Each row below has a hidden score, from 0 to 30, with 15 about the middle. What is it? The score is a weighted sum of the row's numbers plus the product of two more (or one squared), each taken from its middle value.
c(-23, 3, 32, 29, 44, 23, 25, 16, -28, 15, 39, 43, 32, 35, -44, -56, -9, 61, -46,
  -7, 33, 29, 19, 43, 27, 32, 23) 15
c(-33, 34, 3, -50, -35, 32, 29, -31, 23, 35, -1, -26, -27, 34, 29, -39, 50, -29, -49,
  45, 36, 34, -10, 8, -6, -24, -2) 17
c(-4, -26, 14, -5, 7, 12, 9, 35, -49, -27, 35, -17, -12, 19, -18, 24, -23, 8, 21,
  -26, 22, 12, 29, 39, 10, -12, 16) 15
c(35, 46, 12, 19, 26, 17, 2, 31, 39, 21, -27, 31, 34, 18, -23, -12, 27, -45, 23,
  21, 19, 15, 37, -23, 44, 20, 11) 8
c(-37, -3, 35, 31, 50, 26, 28, 23, -32, 25, 44, 37, 42, 32, -53, -48, -10, 67, -62,
  -15, 28, 31, 26, 44, 42, 41, 31) 20
c(42, 52, 22, -91, -72, 22, 16, 42, 42, 23, -44, 32, 36, 31, -36, 16, 37, -16, 30,
  30, 18, 15, 38, -45, 56, 28, 22) 14
c(-5, -22, -20, -42, -19, -18, -34, 8, 5, -44, 13, -85, -74, -23, -14, -1, -31, 4, 2,
  -33, -4, -6, 15, 4, 10, -66, -18) 17
c(-37, 41, 6, 15, 26, 10, 1, 27, 42, -42, -20, 19, -3, 16, 18, 28, 20, -33, 16,
  22, 17, -31, -36, -16, -34, 24, 13) 11
c(-16, 54, 28, 30, 38, 26, 11, 32, 48, -8, -7, 36, 22, 29, 29, 40, 34, -12, 25,
  34, 29, -93, -34, -7, -8, 33, 18) 20
c(-5, 10, -33, -16, -10, -12, -29, -4, 5, -6, -41, -6, -19, -19, -38, -7, -20, -63, -12,
  -12, -30, -28, 9, -36, 9, -16, -20) 14
c(-21, 12, -13, -84, -73, 18, 12, -14, 5, 23, -45, -38, -40, 31, 28, -28, 39, -5, -31,
  37, 23, 32, -8, -39, 6, -37, -5) 19
c(-60, 13, -23, -4, -5, -30, -10, 7, -17, -16, 9, -35, -25, -33, 1, -71, 3, 19, -86,
  -1, -1, -9, 5, -1, 7, -22, -18) 17
c(-9, -61, -27, -15, -27, -26, -28, 0, -14, -2, 2, -17, 5, -6, -11, 6, -67, 7, -32,
  -67, -30, -12, -28, -4, 13, -23, -22) 20
c(-16, -21, 16, 8, 34, 12, 8, -41, -19, -8, 31, 20, 14, 15, -9, -35, -28, 50, -33,
  -34, 9, 10, -26, 34, -17, 20, 12) 17
c(56, -22, -17, 44, -23, 33, 29, 19, -14, 42, 2, 47, 60, 41, 40, -23, -66, 65, 46,
  -31, -18, 25, 22, -1, 43, 41, -26) 20
c(-18, 24, -4, 1, 11, -46, -2, 21, -27, -2, 12, -2, -1, -54, 13, -13, 9, 0, -30,
  13, 11, -2, 12, 12, -22, -3, -6) 6
c(-21, 2, -52, -13, -44, -35, -44, -12, -12, -18, -63, -28, -37, -23, -38, -32, -36, 2, -31,
  -33, -64, -45, -4, -55, -3, -42, -46) 15
c(-15, 6, 11, -9, -3, 8, 1, 29, 36, -58, 32, -29, -37, 10, -38, 30, 0, -15, 18,
  -1, 19, 12, 29, 28, -8, -19, 14) 8
c(-30, 48, 20, 17, 33, 21, 11, 30, 50, -10, -20, 33, 20, 25, 24, 40, 25, -34, 32,
  36, 22, -41, -57, -22, -25, 38, 22) 14
c(-22, -4, -10, -17, -6, -13, -19, 14, 16, -60, 17, -35, -46, -4, -21, 7, -14, -13, 1,
  -13, 0, 5, 17, 15, -15, -27, -14) 8
c(7, -6, -23, -23, -56, -41, -29, -10, -44, -11, 4, -18, -28, -15, -9, 3, -13, -4, -3,
  -19, -59, -36, -25, -19, 12, -1, -40) 11
c(53, -66, -71, 40, -4, 26, 18, 9, -42, 31, -28, 46, 46, 34, 36, -2, -61, 56, 41,
  -68, -22, 29, 18, -25, 17, 42, -65) 23
c(10, -18, -35, -12, -12, 12, 15, -73, -23, 22, -27, 32, 41, 21, 24, 13, 34, 5, -15,
  32, 25, 19, -48, -24, -42, 29, -41) 12
c(29, 40, 10, 21, 18, 8, 1, 23, 26, 21, -13, 20, 18, 16, -62, -45, 27, -18, 15,
  15, 10, 2, 30, -11, 41, 11, 10) 10
c(42, -25, -61, -41, -30, 28, 19, 40, -31, 36, -54, 33, 42, 32, -46, 12, 39, 10, 33,
  37, 21, 26, 46, -54, 63, 35, -50) 22
c(-9, -38, 30, 35, 52, 29, 29, 14, -5, 18, 33, 33, 40, 35, -68, -25, -44, 58, -28,
  -48, 37, 34, 25, 45, 40, 37, 33) 19
c(-1, -20, -24, -42, -11, -54, -24, -50, -63, -28, -30, -26, -35, -25, -10, -1, -34, 1, -36,
  -28, -63, -27, -19, -32, -20, -17, -29) 12
c(-10, -3, -41, -85, -70, -44, -42, -8, -36, -51, -30, -57, -12, -46, -14, -1, -14, -17, -17,
  -21, -47, -35, -16, -32, -2, -19, -29) 17
c(-9, 36, 16, -44, -30, 3, 5, -23, 18, 5, -14, 9, 30, 0, 16, -10, 22, -31, -23,
  9, 2, 12, -12, -22, 6, 20, 3) 12
c(-31, 13, 21, 22, 34, 19, 24, -7, -29, 6, 36, 32, 18, 24, -59, -26, -10, 58, -44,
  -5, 18, 25, -4, 25, 16, 30, 29) 14
c(19, 33, -1, 3, 15, -2, -12, 11, 23, 8, -17, 20, -1, 12, -44, 14, 5, -33, 10,
  23, 1, -7, 24, -9, 31, 9, 3) 6
c(46, -37, 29, 25, -4, 14, 23, -37, -62, 28, -21, 36, 37, 33, 39, -2, -43, 53, 35,
  -46, -87, 16, -30, -13, -15, 40, 22) 18
c(-43, -55, -43, 17, 25, 21, 12, 38, -21, -51, 40, 6, -39, 28, -25, 44, 9, -38, 34,
  3, 24, 27, 43, 46, -24, -72, -37) 17
c(-43, 12, 0, 4, 20, -10, -7, -3, 0, -24, 10, 4, -20, 0, -50, -47, -17, 33, -59,
  -9, -6, 2, 14, 9, 26, 10, -2) 12
c(22, -35, 10, 17, -38, 8, 8, -77, 20, 15, 23, -7, 1, -4, 13, 36, -39, 13, 20,
  -45, 6, -13, -59, 21, -59, -18, 13) 11
c(-40, 24, -4, -44, -31, 28, 22, -4, 13, 31, -19, -21, -17, 25, 36, -38, 45, -40, -58,
  37, 28, 31, 5, -15, 19, -19, -14) 19
c(27, -14, 11, 23, -18, 13, -5, -43, 29, 20, 29, -21, -19, -7, 24, 41, -27, 17, 11,
  -27, 15, -42, -27, 31, -20, -34, 14) 18
c(52, -40, 30, 30, -43, 24, 20, -15, -19, 30, -6, 41, 45, 36, 38, -49, -38, 54, 35,
  -49, -43, 19, -3, 6, 7, 39, 26) 15
c(-13, -14, -27, -25, -6, -24, -44, -33, 6, -80, -6, -36, -47, -23, -25, -20, -26, -8, -30,
  -27, -35, -41, 3, -38, 9, -18, -45) 17
c(0, 27, 5, -64, -54, 30, 22, -33, 21, 31, -1, -33, -35, 25, 44, -5, 44, -60, -19,
  44, 37, 30, -17, -3, 0, -33, -2) 16
c(-21, -15, 25, 22, 44, -94, 7, 29, 7, 22, 39, -11, -1, -64, 30, 11, 40, -22, 16,
  38, 20, 26, 44, 44, -34, -22, 27) 6
c(34, 2, 19, 21, -13, 20, 6, -24, 29, 17, 31, -11, -9, -84, 24, 37, -14, -32, 24,
  -8, 19, -30, -8, 26, -52, -18, 19) 25
c(3, -10, -2, -27, -15, 1, -6, 21, 26, -58, 27, -76, -73, 8, -5, 24, -13, 11, 14,
  -19, 10, 16, 22, 22, 19, -71, 3) 13
c(-38, -18, 14, 17, 24, -20, -18, 1, 4, 4, 29, -27, -30, -49, 19, -2, 26, -37, 2,
  26, -4, 15, 28, 30, -58, -33, 7) 14
c(-22, 5, 30, 37, 47, 36, 20, 30, -17, 16, 48, 44, 46, 31, -43, -70, -9, 59, -46,
  -9, 33, 32, 37, 54, 47, 44, 41) 18
c(34, -14, 8, 10, -12, -2, 4, 7, 5, 21, -55, 12, 19, 11, 21, -9, -40, 30, 16,
  -27, -19, -1, 7, -65, 28, 22, 8) 19
c(-23, -8, 32, 31, 44, -50, 14, 39, -1, 29, 46, -26, -19, -66, 37, 7, 48, -19, 22,
  44, 28, 33, 54, 45, -30, -24, 27) 10
c(40, -61, 18, 32, -44, 18, 21, 4, 38, 39, 40, 5, 12, -32, 28, 47, -65, 9, 31,
  -74, 23, -9, -21, 42, -6, 4, 25) 18
c(-8, 3, -2, -10, 19, -22, -9, -7, -5, -45, 9, 6, -27, -3, -42, -16, -12, 19, -21,
  -16, -17, -15, 6, 8, 9, 3, 3) 11
c(-20, 36, 4, 1, 21, 5, 0, 12, 28, -11, 2, 8, -25, 4, 12, 12, 12, -7, 12,
  12, -2, -30, -54, -16, -2, 14, -2) 17
c(-24, 44, 19, -61, -37, 7, 2, -41, 33, 13, -45, 23, 32, 9, 23, -18, 28, -1, -40,
  30, 12, 12, -21, -32, -15, 24, 11) 11
c(-30, 55, 30, 34, 48, 22, 29, 33, 45, -41, -16, 43, 30, 28, 37, 40, 40, -22, 39,
  49, 32, -33, -57, -12, -14, 39, 32) 10
c(-10, -26, -40, -48, -18, -30, -50, -31, -7, -24, -13, -35, -75, -24, -34, -33, -37, -25, -37,
  -34, -49, -45, -3, -61, 18, -28, -60) 23
c(-4, 38, 12, 9, 25, 4, -11, 20, 32, -82, -42, 16, -7, 12, 21, 22, 16, 13, 11,
  19, 4, -40, -13, -38, 22, 25, 10) 13
c(46, -25, 9, 32, -33, 13, 16, -16, -11, 20, -3, 33, 22, 20, 30, -37, -41, 37, 20,
  -50, -17, 10, -4, -7, 2, 30, 20) 13
c(-62, 4, -5, -6, 13, -12, -4, 2, -1, -32, 6, 3, -15, -2, -33, -68, -14, 23, -81,
  -14, -7, -2, 6, 0, 23, 12, 6) 16
c(-10, -43, 2, -34, -17, -3, -9, 20, 18, -27, 24, -11, -26, 3, -1, 13, -35, 2, 13,
  -38, 13, 6, 28, 25, 7, -26, 3) 15
c(1, -1, -16, -23, -11, -12, -21, 5, 7, -86, 10, -38, -72, -5, -32, 2, -12, 13, 4,
  -27, -2, -2, 17, 12, 14, -33, -12) 15
c(39, 0, 20, 21, -3, 20, 7, -16, 39, 20, 38, -14, -3, -64, 30, 36, -37, -26, 23,
  -12, 17, -27, -6, 32, -28, -11, 21) 18
c(41, -19, 21, 18, -27, 13, 16, -9, 0, 22, 0, 22, 34, 25, 25, -28, -55, 38, 24,
  -32, -12, 21, 0, 9, 10, 36, 21) 14
c(8, -20, -51, -30, -13, 21, 9, -55, -28, 20, -35, 25, 36, 16, 28, 1, 33, -1, -13,
  34, 20, 16, -35, -34, -31, 35, -47) 20
c(-21, 6, -12, -18, -1, -22, -21, -7, 13, -35, 0, -17, -18, -12, 0, 1, -6, -14, -15,
  -8, -22, -25, -58, -12, -2, -3, -25) 13
c(3, -41, -21, -3, -16, -18, -25, -38, -4, -10, 4, -7, 9, -14, -5, 12, -40, 7, -25,
  -53, -23, -11, -46, -1, -14, -20, -10) 14
c(-63, 29, -12, -46, -37, -13, -6, -16, 5, -5, -9, 1, 11, -12, 3, -69, 7, -19, -77,
  7, -2, -3, -14, -15, 2, 12, -9) 16
c(50, -21, 29, 40, -12, 30, -22, -58, 57, 35, 48, -33, -22, -12, 34, 54, -31, 25, 38,
  -33, -4, 13, -38, 43, -37, -41, 35) 12
c(-4, 12, 12, 30, 44, -34, 14, 31, -30, 20, 45, 1, 8, -62, 30, -20, 36, 0, 27,
  41, 22, 28, 45, 43, -31, -10, 24) 9
c(8, 24, -14, 5, 5, 0, -18, 4, 17, 0, -42, 4, -2, -4, -40, 6, 5, -21, 0,
  5, -14, -19, 14, -35, 27, 2, -5) 12
c(-1, 27, -7, -66, -52, -19, -11, -24, 11, -16, -23, -5, 3, -16, 1, -1, 11, -31, -23,
  5, -11, -11, -17, -12, -12, 7, -13) 9
c(-23, 21, -3, -40, -27, 21, 22, -74, 14, 29, -16, -13, -13, 28, 39, -27, 43, -25, -38,
  39, 30, 26, -59, -11, -63, -9, -6) 15
c(-6, -20, -35, -26, -34, -59, -32, -16, -33, -25, -5, -36, -49, -26, -18, -14, -34, -17, -21,
  -25, -26, -56, -65, -41, -6, -7, -56) 15
c(10, -54, -13, -7, -37, -36, -23, -4, -24, -5, 8, -14, -20, -13, -7, 4, -58, 5, -5,
  -74, -41, -27, -18, -14, 10, 7, -28) 15
c(-2, 29, 5, 8, 19, -27, -32, -9, -7, -2, 17, -81, -66, -24, 17, -23, 16, 20, -6,
  20, -19, 6, 24, 22, 9, -59, 7) 15
c(11, -3, 2, -22, -8, 5, 2, 25, 29, -49, 28, -56, -54, 1, -70, 23, -3, 21, 17,
  -17, 16, 11, 26, 31, 18, -51, 8) 12
c(51, -18, 29, 44, -30, 35, -35, -8, 51, 38, 48, -20, -2, -28, 37, 47, -28, 15, 42,
  -1, -19, 4, -40, 45, 1, -32, 32) 13
c(-62, 7, 17, 14, 29, 2, 4, 22, -44, -29, 25, 17, 3, 10, -30, -65, -10, 31, -81,
  -11, 7, 8, 23, 24, 40, 14, 10) 16
c(-64, 32, -2, 10, 27, 5, -3, 21, 28, -59, -34, 7, -4, 11, 14, 29, 20, -54, 17,
  24, 8, -29, -12, -21, -47, 15, 11) 11
c(34, 9, 19, 20, 4, 21, 9, -4, 32, 21, 31, -17, 2, -77, 25, 42, -27, -13, 20,
  3, 18, -26, 2, 39, -45, -4, 20) 16
c(30, -34, -1, 9, -12, -2, 0, -1, -9, 8, -8, 18, 12, 10, 13, -5, -39, 23, 16,
  -46, -32, -5, 3, 0, 19, 21, 6) 15
c(24, -14, 2, -2, -22, -6, 5, -14, -6, 15, -9, 11, 1, 7, 9, -19, -20, 33, 15,
  -24, -28, -9, 0, -12, 12, 15, 1) 15
c(-60, 5, -28, -10, -3, 21, 21, -36, -15, 23, -14, 29, 45, 24, 24, -66, 45, -33, -81,
  33, 21, 22, -29, -8, -16, 35, -28) 21
c(6, 21, -17, -9, -1, -10, -22, 8, 9, -3, -19, 3, -1, -7, -64, 7, -1, -33, -2,
  -8, -17, -16, 14, -14, 20, -7, -15) 10
c(55, -25, 29, 28, -25, 20, 18, -11, -15, 33, -2, 40, 47, 28, 34, -34, -62, 58, 31,
  -36, -39, 19, 4, 5, 13, 41, 30) 16
c(-27, 19, 12, -28, -19, 0, -17, -38, 7, -3, -33, 4, 17, -1, 16, -27, 16, -7, -47,
  9, 4, -6, -24, -24, -13, 17, 3) 14
c(56, -31, 34, 30, 10, 33, -48, -17, 47, 31, 46, -17, -8, -35, 40, 51, -29, 14, 30,
  -5, -20, 4, -54, 48, -8, -47, 31) 16
c(52, 17, -10, -8, 7, 28, 31, 47, -17, 42, -35, 54, 42, 39, -4, 36, 45, -60, 39,
  40, -39, 23, 51, -23, 68, 40, -18) 14
c(49, -60, 31, 42, -21, 34, -23, -4, 50, 44, 44, -6, 1, -29, 41, 56, -63, 10, 36,
  -67, -9, 17, -21, 48, 2, -28, 36) 17
c(-9, 54, 27, 25, 43, 28, 8, 28, 43, 0, -64, 28, 24, 25, 27, 38, 42, 2, 29,
  38, 26, -63, -25, -64, 7, 35, 24) 20
c(28, -28, 8, 15, -20, 16, 7, -47, 30, 22, 22, -31, -27, -5, 25, 36, -22, 9, 12,
  -38, 11, -2, -38, 29, -31, -36, 8) 15
c(21, -9, -11, 2, -4, -12, -10, -21, 10, 7, 13, -42, -37, 1, 4, 22, -14, -57, -7,
  -15, -16, -42, -13, 11, 8, -36, -4) 14
c(-15, -19, -18, -63, -70, 26, 13, 37, -3, -30, 47, 12, -15, 28, -13, 42, 9, -9, 36,
  14, 41, 29, 44, 41, -3, -32, -27) 20
c(-1, -51, -95, 6, 16, 22, 6, 37, -62, -42, 39, 1, -6, 15, -8, 39, -8, 12, 22,
  -15, 22, 34, 39, 34, 12, 4, -91) 20
c(50, -1, 29, 31, -11, 26, -70, -44, 45, 33, 45, -52, -30, -17, 40, 50, -20, -13, 35,
  -13, -54, -5, -11, 42, -13, -33, 28) 15
c(-5, -26, 31, 38, 43, 21, 32, 25, -67, 27, 45, 39, 28, 34, -42, -15, -32, 60, -23,
  -35, 30, 29, 21, 46, 37, 39, 31) 16
c(-9, -21, -4, -52, -39, -4, -15, 25, 24, -47, 23, -17, -17, 4, -16, 15, -3, -4, 7,
  -6, 14, 5, 24, 20, -2, -34, -4) 12
c(-34, -20, 29, 37, 41, -19, 14, 32, 6, 37, 50, -31, -28, -87, 36, 0, 45, -32, 26,
  42, 27, 36, 43, 49, -58, -33, 27) 15
c(20, 35, 6, 5, 12, 9, -7, 20, 19, 11, -27, 12, 19, 8, -30, 21, 8, -48, 10,
  20, 5, 11, 25, -25, 34, 9, 2) 8
c(-47, 0, -15, -30, 2, -28, -26, -29, -28, -18, -13, -17, -17, -14, -42, -47, -5, 14, -61,
  -9, -46, -24, -9, -14, -3, -4, -16) 20
c(15, -12, -51, -28, -24, -62, -28, -5, -67, -45, -21, -45, -13, -21, -9, -28, -12, -1, -36,
  -16, -24, -11, -15, -21, 12, -12, -44) 10
c(10, -5, 13, -5, 15, 17, 16, 30, -34, -50, 38, -6, -11, 23, -10, 30, -12, 6, 25,
  -18, 25, 15, 35, 36, 13, -11, 18) 16
c(-16, 10, 25, 20, 43, 18, 21, -7, -29, 1, 32, 25, 28, 27, -40, -66, -2, 50, -30,
  -4, 23, 28, 9, 31, 16, 32, 17) 16
c(21, -24, 5, 12, 10, 6, -1, 9, 20, 11, 19, -9, -5, -16, 13, 29, 11, -5, 4,
  -2, 5, -17, -31, 24, 0, -48, 9) 17
c(50, -47, 25, 36, 2, 19, -42, -29, 49, 39, 46, -26, -12, -45, 37, 50, -42, 6, 39,
  -4, -32, 14, 2, 42, -20, -67, 27) 14
c(-10, -26, 40, 36, 49, 38, 35, 21, -70, 36, 44, 55, 45, 40, -38, -17, -30, 67, -17,
  -37, 38, 35, 43, 52, 51, 43, 39) 20
c(-10, -1, 30, 35, 48, -34, 18, 40, -39, 37, 43, -10, -10, -89, 47, 12, 41, -3, 41,
  50, 26, 34, 48, 47, -55, -16, 28) 10
c(55, -35, 36, 39, -16, 35, -22, -76, 48, 34, 47, 2, 6, -20, 38, 56, -41, 18, 39,
  -45, -13, 8, -67, 45, -54, -19, 34) 13
c(-36, 43, 18, 14, 32, 17, 11, 28, 40, -25, -48, 30, 18, 19, 26, 32, 29, -32, 26,
  25, 16, -53, -15, -44, -27, 26, 17) 17
c(-8, 45, 5, -55, -50, 36, 39, -38, 32, 41, -40, -11, -4, 34, 46, -15, 50, -12, -24,
  51, 37, 40, -22, -40, -16, -6, 12) 16
c(42, 8, -24, -13, -4, 33, 15, 41, -47, 39, -58, 45, 50, 30, -10, 34, 38, -22, 39,
  46, -65, 38, 45, -64, 66, 33, -22) 19
c(34, 39, 10, 10, 27, 14, 0, 25, 40, 16, -36, 24, 30, 17, -32, -24, 23, -34, 20,
  27, 10, -4, 34, -39, 41, 17, 14) 12
c(18, 1, -5, -5, -5, -11, -7, -11, 7, 13, 15, -29, -23, -35, 12, 21, -9, -39, -6,
  -13, -6, -31, -4, 10, -26, -30, -2) 16
c(-30, 23, -4, 0, 9, 1, -16, 5, 20, -16, -12, 8, -48, 3, 4, 12, 9, -27, 11,
  9, -3, -44, -12, -33, -14, 2, -16) 18
c(-3, 30, 0, 1, 16, -30, -38, -15, -14, 4, 19, -34, 6, -32, 17, -34, 16, 18, -15,
  17, -22, 9, 23, 20, -2, 3, 1) 18
c(16, -40, -16, -14, -31, -21, -19, -1, -12, -7, 9, -7, -11, -14, -1, 2, -55, 9, -4,
  -44, -39, -28, -10, -7, 20, 2, -26) 16
c(-21, 15, -21, -38, -21, -26, -25, -77, -8, -17, -8, -30, 8, -23, -5, -20, 1, -17, -42,
  -6, -18, -24, -64, -2, -58, -2, -22) 14
c(-47, 29, -1, -42, -29, -6, -9, -45, 8, -7, -8, 0, 11, -3, 13, -33, 16, -5, -57,
  16, -14, -3, -35, -3, -32, 15, -4) 14
c(-7, 37, 7, 2, 20, 5, -2, 14, 27, 1, 4, 10, -16, 7, 9, 18, 18, -2, 13,
  23, 5, -65, -31, -5, 1, 12, -3) 18
c(-25, 13, -21, 1, 6, 22, 13, -20, -2, 29, -61, -60, -53, 27, 37, -35, 38, -10, -41,
  37, 26, 26, -11, -58, -4, -45, -21) 27
c(-63, 14, -15, 0, 11, -20, -5, 8, -16, -13, 2, -23, -17, -17, 3, -41, 5, -20, -55,
  6, 5, -9, 15, 4, -25, -21, -10) 16
c(50, -39, -54, 42, -1, 22, 18, 1, -58, 29, -20, 50, 46, 34, 42, -8, -41, 68, 41,
  -51, -48, 29, 17, -16, 25, 43, -53) 19
c(-15, 45, 17, 22, 28, 16, 5, 31, 43, -27, -63, 26, 17, 24, 25, 31, 34, -2, 19,
  35, 21, -66, -24, -64, 0, 24, 13) 16
c(-20, -67, -50, -28, -21, -32, -50, -14, -34, -23, -17, -30, -14, -27, -23, -6, -35, -18, -50,
  -12, -58, -26, -32, -16, 0, -69, -29) 20
c(17, -56, -2, -2, -8, -15, -7, -21, 3, 5, -31, -3, 2, -4, -2, 22, -69, 12, 12,
  -76, -18, -10, -27, -25, -6, 15, -14) 18
c(-2, -23, -67, -24, -18, 13, 10, -72, -44, 14, -20, 27, 36, 21, 32, -4, 29, -1, -18,
  28, 18, 20, -59, -12, -53, 28, -68) 16
c(-16, -59, 35, 32, 48, 28, 25, 16, -12, 23, 49, 36, 38, 32, -38, -35, -67, 55, -39,
  -73, 28, 28, 25, 45, 44, 41, 32) 23
c(-33, 14, -22, -56, -37, -39, -31, -5, -13, -24, -16, -32, -5, -31, -6, -31, -3, -36, -42,
  -13, -35, -25, 1, -16, 14, -2, -23) 15
c(-18, -4, 34, 39, 43, -44, 12, 33, -68, 30, 48, -14, -15, -52, 42, 6, 45, -18, 24,
  47, 26, 34, 47, 46, -17, -17, 31) 7
c(-16, 3, 15, -9, 11, 20, 5, 32, -73, -25, 31, -18, -29, 10, -20, 29, 9, 2, 27,
  2, 20, 15, 39, 34, 3, -18, 12) 18
c(-5, 6, 20, 22, 25, -25, -3, 16, -28, 19, 33, -2, -2, -65, 24, -17, 28, -2, 9,
  32, 5, 18, 34, 38, -32, -5, 20) 9
c(-4, 11, -33, -7, -18, -21, -36, -4, 1, -4, -50, -11, -14, -11, -46, -17, -24, 14, -21,
  -19, -34, -34, 1, -42, 8, -22, -19) 15
c(-7, -1, 29, 29, 40, -54, 10, 29, -43, 27, 46, 0, 7, -89, 33, 10, 38, -1, 16,
  38, 22, 24, 43, 40, -61, -19, 24) 5
c(-12, -9, 0, -20, 8, -12, -13, -15, -3, -9, 1, -2, -5, -3, -68, -31, -24, 21, -30,
  -29, -21, -2, 6, -4, 9, 4, -8) 16
c(-5, 67, 34, 31, 54, -21, 33, 50, 59, -18, -60, 43, 39, 34, 39, 53, 49, 1, 41,
  49, 35, -41, -30, -54, 10, 39, 33) 4
c(-7, 3, -12, -35, -30, 21, 22, 42, 10, -47, 44, -56, -48, 23, -66, 47, 22, 7, 39,
  12, 36, 30, 46, 47, 14, -42, -13) 11
c(-1, 58, 32, 40, 59, -25, 30, 50, 55, -31, -4, 41, 42, 43, 39, 45, 49, 5, 40,
  44, 36, -37, -44, -5, 1, 42, 32) 1
c(-44, 5, -20, -2, 6, 21, 14, -26, -8, 30, -1, -76, -74, 17, 36, -33, 37, -28, -61,
  28, 31, 21, -16, -7, -5, -61, -20) 24
c(33, 49, 11, 29, 26, 16, 4, 26, 35, 25, -67, 26, 20, 15, -47, 0, 28, -20, 31,
  31, 13, 16, 38, -62, 41, 28, 20) 9
c(-7, 14, -15, -14, 7, -13, -28, -12, 15, -23, 12, -11, -17, 0, 1, 0, 0, -11, -13,
  -2, -12, -85, -35, -1, 2, -2, -18) 21
c(55, -15, 33, 32, -20, 19, 25, -1, -6, 33, -65, 39, 44, 41, 38, -14, -36, 59, 35,
  -26, -23, 25, 3, -53, 17, 35, 29) 15
c(-29, 13, 4, -1, 17, -8, -7, -3, 5, -53, 15, 6, -10, 4, -37, -32, -5, 28, -42,
  -3, -11, -1, 15, 13, 29, 8, 1) 10
c(-34, 19, -3, 6, 12, -50, -1, 11, 1, -7, 9, -11, -14, -72, 11, -18, 8, -1, -34,
  10, -3, -1, 15, 17, -37, -1, -5) 7
c(-58, 39, 10, -39, -25, 7, -1, -13, 32, 0, -15, 14, 30, 4, 11, -62, 29, -17, -84,
  15, 5, 7, -6, -5, 7, 24, 9) 16
